In the data rows, 128 means zero.
Some points, each followed by its number:
[143 161 137 145 118 139 161 127 119 105 127 156 128 130 113 141] 0
[ 66 122 106 111 135  90 103  65 177 133 136 130 108 112 155 105] 1
[157 104  61  97 161 151 200 109 127 105 150 121 106 201 114  69] 2
[145  97  95 111 145 152 127 107 128 139 149 107 128 167 158  94] 3
[ 97 132 133 139 109  87  86 143 136 134 129 119 131 124 128 163] 4
[132 109 115 115 138 129 102 116 127 136 145  96 120 124 151 121] 5
[104 136 137 127 117 117 112 126 127 136 119 111 141 128 131 134] 6
[143  82  77 103 153 151 107  80 116 134 168  83 125 174 178  89] 7
[135 151 138 137 125 155 157 127 130 108 132 143 127 140 115 127] 8
[128  95 101  95 141  81 115 153 132 145 128 134 121 106 152 119] 9
[145 103  81 147 108 135 159 157 103 162 159  73 188  97 132 136] 10
[135 100 144 107 140 130  79  98 127 150 138  52 110 102 176 126] 11
[114 130 138 134 118 112 110 129 131 130 128 118 136 121 132 131] 12
[114 146 132 114 130 159 170 121 109 121 115 138 134 142 110 119] 13
[130 119 116 119 131 139 125 113 129 128 136 114 119 142 132 118] 14
[117 139 146 146 121 117 112 132 133 127 125 127 126 126 138 142] 15
[134 125 183 121 147 178 153 118  83 149  89 179 149  95 126 119] 16
[133 133 114 138 132 126 163 140 124  92 135 124 117 146 112 115] 17
[144 107 126  91 127 156  83 120 132 148 164  70 126  81 146 124] 18
[155 115 104  89 180 119 197 130 121 126 105 143 106 195 139 107] 19
[119 102 134 123 135 137  94 124 124 153 135 102 133 113 140 122] 20
[137 123 109 123 135 134 133 121 123 128 128 119 142 141 140 116] 21
[147 112 120  70 119  97  83 139 127 157 177  81 144  57  85 114] 22
[110 105 117 114 114  90  83 140 137 154 152  97 143 107 116 137] 23
[102 103 141 145 134 104  76 158 141 167 132 102 139 130 132 138] 24
[127 129 185 162 136 198 143 140 100 133 109 165 153 116 113 121] 25
[107 117 127 134 123 100  93 136 134 140 137 110 132 118 134 136] 26
New points follow, each followed by the numbers of its three nearest points above by angle, seen from the average point of the numbered points, nearest first.
[169 125  98 134 140 143 160 134 102 123  77 140 167 138 132 110] 21 19 13
[117 161 175 151 116 101 124 135 119  97 119 145 117 125 130 175] 15 12 0
[131 143 168 140 122 139 113 126 121 118 131 122 115 129 118 157] 15 0 12
[ 89  77 158 138 131 134  66 139 116 176 110 104 163  95 131 113] 20 24 26
[112 122 122 123 116 108 104 100 146 132 132 145  98 119 117 131] 1 4 12
[119 139 148 144 116 124 122 131 130 122 124 139 130 126 131 149] 15 12 0
[148 104 138  83 133 106  76 117 118 160 165  72 123  65 106 121] 22 18 23
[119 101  81 110 157 150 156  96 127 135 137 117 110 170 141  78] 2 3 14
[154 111  96 101 139  76 139 153 134 116 124 121 119 114 140 106] 9 19 17
[142 133 128  93 149 162 186 117 151 114 119 157 108 169 122 103] 19 2 13
[115  84 187 154 166 102 156 239 157 173 114 106 162 162 166 112] 24 9 25
[127 118 109 125 113 133 146 129 110 137 122  91 138 116 122 131] 10 13 17
[109 141 173 160 123  99 136 166 134 105 113 207 114 130 164 164] 15 0 12
[110  82 105  92 159 105 131 155 111 132 157  68 113  87 121  82] 22 9 18
[118 124 133 130 132 128 115 136 126 126 134 115 129 128 131 129] 15 12 4
[146 116  83 116 144 154 156 107 123 131 128 122 138 162 128 103] 2 21 3
[153 129 103 120 118  98 101 138 108 145 111  85 156  82 122 126] 22 23 10
[134 152  88  86 154 155 187  76 148 132 105 144  98 190 111  73] 2 19 14
[113 149 132 127 126 136 137 106 143 119 118 132 114 131 125 113] 8 13 0
[123 110 127 116 133 123  98 119 125 143 139  95 124 120 144 128] 11 5 20
[112 128 128 130 132 123 123 120 134 132 133 121 120 129 136 126] 15 1 12
[140 120 116 103 130 101  97 132 117 148 139  93 145  75 109 125] 22 23 18
[126 130 122 148 132 115 117 138 133 120 113 160 130 103 145 124] 15 12 0
[164 130  76 144 152  94 190 150 122  50 146 150 124 146 107  78] 17 2 19
[136 118 128 116 132 142 118 122 125 135 136 103 121 142 121 131] 14 3 18
[119 144 160 148 118 121 123 139 127 114 121 134 129 129 135 150] 15 12 0
[187 179 172 203  64 112 173 156 118  80  81 222 145  91  57 178] 0 8 15
[109 151 183 167 111  99 114 133 125 110 110 146 126 119 141 166] 15 12 6
[132 171 168 143 105 127 118 129 133 123 104 128 110 128 131 138] 15 12 0
